Each named turn below is shown by a few rows before and after it. Which turns, in which order, take the first row of each later pair to the second? The first pair is answered.
digi:
[  5   4   8 -22  32  -5  20  12   9  28   6  11 -20   8   0  10   7  -6
  11   8  31  -5   3] => [-15 -30  -9  18  10   8   7  -2   4   3  20   5 -22   0  20  34   1   4
 -12  13  11  -2  21]
[ 10   8  -1 -13  -7   1  -3   8  17 -15  -2  15 -13  26   7  14   3  17
   9 -16   7  13  -5] => [  1  -3  -9  19 -13 -17 -14   1  10 -17  -9  -7   4   2  16  21  -3  21
  -4   2 -16   4  -6]
[-12 -27  -9  13   2   6  -2  17   8  19   7  -6 -18 -33   0   4  -1  -5
   1  -6   9  -2   6] => [ -5 -15  -3  -1  11  -1   3  20   9  27   3  -7 -14 -30  -5  -4   1  -8
  10  -7  16  -4   0]
[ -1  31   5 -20 -10  21  10   4  12 -12  28  21 -11  13 -12  19  15  -5
  21 -13  -9   4  14] => [-15  15 -13  24 -18  -3  -4  -5   1 -19  21  -7  12 -21  -3  25   9   1
   6  10 -37  -6  12]
nata:
[ 19   1   5   3  14  15  -7  13 -10  18  40 -17 -10   8  15  17  -5  20
   8  17   1   4  -9] => [ 27  13  18 -20  16  18  -1  16  -7  19  30  -6 -12  14   3   3  -3  16
  15   2   8   8 -11]
[ 16   4  15  -9  39 -21  -2  12  -7  37  10 -13 -15   2   0  -7   7  -8
  12  17  18   5  -6] => [ 17  12  20 -17  36 -22   5  11  -1  35  -4  -3 -12   0  -8 -16   7 -13
  11   9  20   2  -5]
[  9  16   2   1  27   2   1   5 -10  16   0 -11  19   6  -8  21  19 -33
   0  17  24  -2 -23] => [  8  19   6  -5  27   2   5   4 -11  16  -4  -8  20   5 -14  16  19 -34
  -1  15  25  -1 -22]
[ -8   3   4  11 -12 -13   2  -3  -3   2 -21 -15  18 -21  -6  -8  -7   4
  -9   3 -22  -1 -15] => [ -7  -1  -1  18  -8 -11  -5  -3  -7   4 -10 -23  16 -18   4   0  -7   8
  -9   9 -21   4 -17]
Lav:
[  6 -24   9  -3  18   9  -8   3  13  16 -15  -8  14 -15 -18  -6   7   4
   8  26   9  -5 -16] => [ 12 -16   5  -7   9  14 -17  -2  11   9 -10 -14  17  -7 -18  -5   6  10
  17  21  -6  -3 -25]
[ 11  15 -10  -2 -14 -16   9 -24  -8 -11   1  -3  16 -26  -1  16   5   3
   4   5 -12 -23  -8] => [  3   7  -8   7  -6 -19  15 -22  -6  -6  -4   3  10 -34   1  17   6  -2
  -3   7  -2 -27  -1]
[  1 -19  11   6 -13  17  -3   3  -7   4 -12  -1   1  -3  -6  -1 -13 -12
 -20  -6  -9  17  13] => [  3 -18  11   1 -13  21  -4   5  -8   8  -9  -4   3   1  -6  -6 -13 -12
 -17  -4  -8  20  14]

Each pair is two turns apart.
[  0   7   2 -12 -35   9   1 -14  -7 -37 -10  22   2  13   4  -1   0  13
  -3 -16 -18   4  11] => [ 11  28   9 -31 -19  -7   7  -7  -6 -19 -23  18  11  12  -7 -16   0   8
  11 -15  -8   1  -4] | digi, digi
[ -2  10   5  -5  -4  -7  -1   2   2  16   6 -15   1  13  10  21  -7   4
  11  16  13  -3 -12] => [  1  18  13 -19  -6  -7   6   2   6  16  -7  -6   3  13   0  11  -7   2
  12   6  18  -4 -11] | nata, nata
[  2   2  12  -5  -3  15 -14 -10   5   6  -3  -2   9  -3 -10 -20   8  -7
  -2  -9  -5   0  -3] => [ -1  -3   9   4  -6  14 -15 -13   4   6  -3  -8  11  -6  -8 -18   7  -4
  -6  -4 -12   0  -3] | digi, digi
[  8   5 -12   2   3  31  27 -11  11  18  26  21 -21  12 -26  25 -18  18
  22   2   7  -9  -2] => [ -8  -8 -21  38  -9  11  18 -17   3   6  12   1  -1 -20 -21  29 -25  21
   5  18 -19 -18  -1] | nata, digi
[ 29   1   0 -11   8   5  -6  -4 -13   7   2 -21  11   8  -3 -15  14 -12
  -1  -8 -22   6 -28] => [ 25   5   3 -10   0  -1   0  -8  -8  -1 -13  -8  15   2 -10 -23  10 -17
  -4 -15 -25  -2 -25] | nata, nata
[-11 -13   1  13  19 -15  -1   9  -8  17  11 -12   2 -17  10  -2 -12  -3
   3  15  21 -11   2] => [-1 -6  8 -4 25 -6  3 14 -7 24 14 -8 -3 -6  2 -9 -8 -3  9  8 26 -4 -2] | nata, nata
[ -6 -11   7 -12   6  16 -12  10  -4  27  27   8 -24  -8  22   0  -6 -10
   2  10  16  12  25] => [ -2 -11   6  -8   9   7 -18  10  -8  36  22 -11 -13 -16  21  -6  -8 -10
   4  20  11  11  16] | digi, nata
[ 15  -7  15 -10   7  33   4  -2   7  -2  14  -3  -2  12  15   0  11   7
  -8  17   4   7  15] => [ 15   2  25 -18   2  29  12  -3  13  -7  -3  11   2   7   0 -13  11   0
  -7   4   5  -1  16] | nata, nata
[-19 -29   2  16   1  23 -11   4 -10   9  25 -30  -7  -8   4  10  -2   7
  -3   8   9   7   4] => [  3   5   5  -7   4   5 -16   9 -11  16  13 -43  12   0  -7  -6   0   6
  20  11  -7   5 -23] | digi, Lav
[  5  15 -33  13  -2 -26  -9  -9  11   8   8   5 -12  17  20  19   4  -7
   5  29   4 -23 -14] => [  4  13 -25   2   6 -20   2  -4  15  20   6  20 -26  20  17  15   6 -15
   3  24  24 -22  -6] | Lav, digi
[  1  -6  10  10  -4 -23   8 -22 -22   9  -8   9  14 -15  -2 -27  11   0
   5   3 -22 -22   6] => [  9   5  15 -14  -5  -2  13 -19 -17   2   1  27  -2  12  -7 -26  13   4
  15 -14 -11 -13   8] | digi, Lav
[  8  13  10 -30   3  16   2   4   6   1   5  26 -19  22  -8  -2   4  -5
   7 -19  19  11   2] => [-22  -9  -7  25 -21   0  -8 -10   2 -25 -11  14  -2 -14   3  12  -3  -1
 -23  -5 -15  -2  14] | nata, digi
[  7   2  15 -34  -2  24   7  -5   3   5  16  15 -22  24  -9  -2   7   2
   3 -23  13   7   5] => [ -7 -11 -10  20 -22  -5 -15 -17 -11 -14  10 -20   9  -7   9  17  -2  14
 -10   4 -34  -5  -5] | Lav, digi
[-42 -32  11  48  12   5   1 -21  -7  -3  18 -15 -23   6   2  21  -9   4
 -12   5 -19   5   9] => [-14  -4  21  18  40 -20  -2  -8  -8  36   7 -44  -1   3 -10  -5  -5  -1
  13  18  -7   4 -23] | nata, digi
[  2  -3   5  -1  16 -24   3  12  -3  20  -8 -15   7 -18  -2 -11  -2  -9
   0  15  13  -5 -10] => [ 13  13  -3  -5   3 -21  -6   8  -7   5  -2 -20  16  -4  -1 -10  -3   0
  15  13 -12   1 -22] | Lav, Lav
[  9   1  23 -12  24   4   9  14   1  21   7  -6 -12   0 -12 -14  -6  -3
   7 -10   8   1  14] => [ 14  19  22 -17   8   1   6   8   3   5   0  -4   0   6 -24 -18  -6   0
  12 -22 -14   0   4] | Lav, nata
[ 16  19  -8  -9  21  -7   5   7   5   9  15   6   0  22  17  20   6   1
  19   6  15   6 -12] => [ -2  -6 -14  16  13   2   4   1   2   3  18  10  -6  11  28  32   0   1
   1  12  15   4   5] | digi, Lav
[  8  20  -7   2  20 -23   0  16 -10  29  -4 -22  15  -8   7   3  -2  -8
   6  21   5 -10 -18] => [ 14  24  -3  -9  21 -22   4  19  -6  31  -8 -18  17  -1   1  -2   1 -10
  11  17   9  -5 -19] | nata, nata
[ 17  48  -9 -31 -23 -10   5  -6   8 -31   6  25  10  32 -10   8   2   0
  27 -14 -28  -6 -29] => [  2  33 -15  -3 -37 -13   3 -15   9 -48   3  27  14  19  -2  18  -2   3
  11  -9 -43 -12 -17] | nata, digi
[  8   8  -6  22   2  -3 -12  -1  19 -18  -1   1   9   0  -3  19 -13  18
   5   8 -12   6  -6] => [ 17  18  -1   2  12  -6 -11   5  20  -5   1  -3   8   7  -7   9 -10  16
  16   7  -3   9 -12] | nata, digi
[ 25  20  10 -32  32   1   3  12  10  32 -10  -9   0   4  -3 -16   4   9
  22  15  20   0 -23] => [ 15   6 -12 -11  -9  37  -6  -4   7 -20  23   9 -15  32  16  20   0  29
  14   0 -18  13 -10] | Lav, digi
[  3  17 -10   8 -12   7   7 -10   5 -24 -17  43 -13  20  -4   6 -18   6
   3 -19  -3  -8   7] => [-10  -1 -14  36  -5 -19   4  -8  -2 -13 -31  18   2 -13   2   6 -22   1
 -12   3  -4 -20   9] | Lav, digi
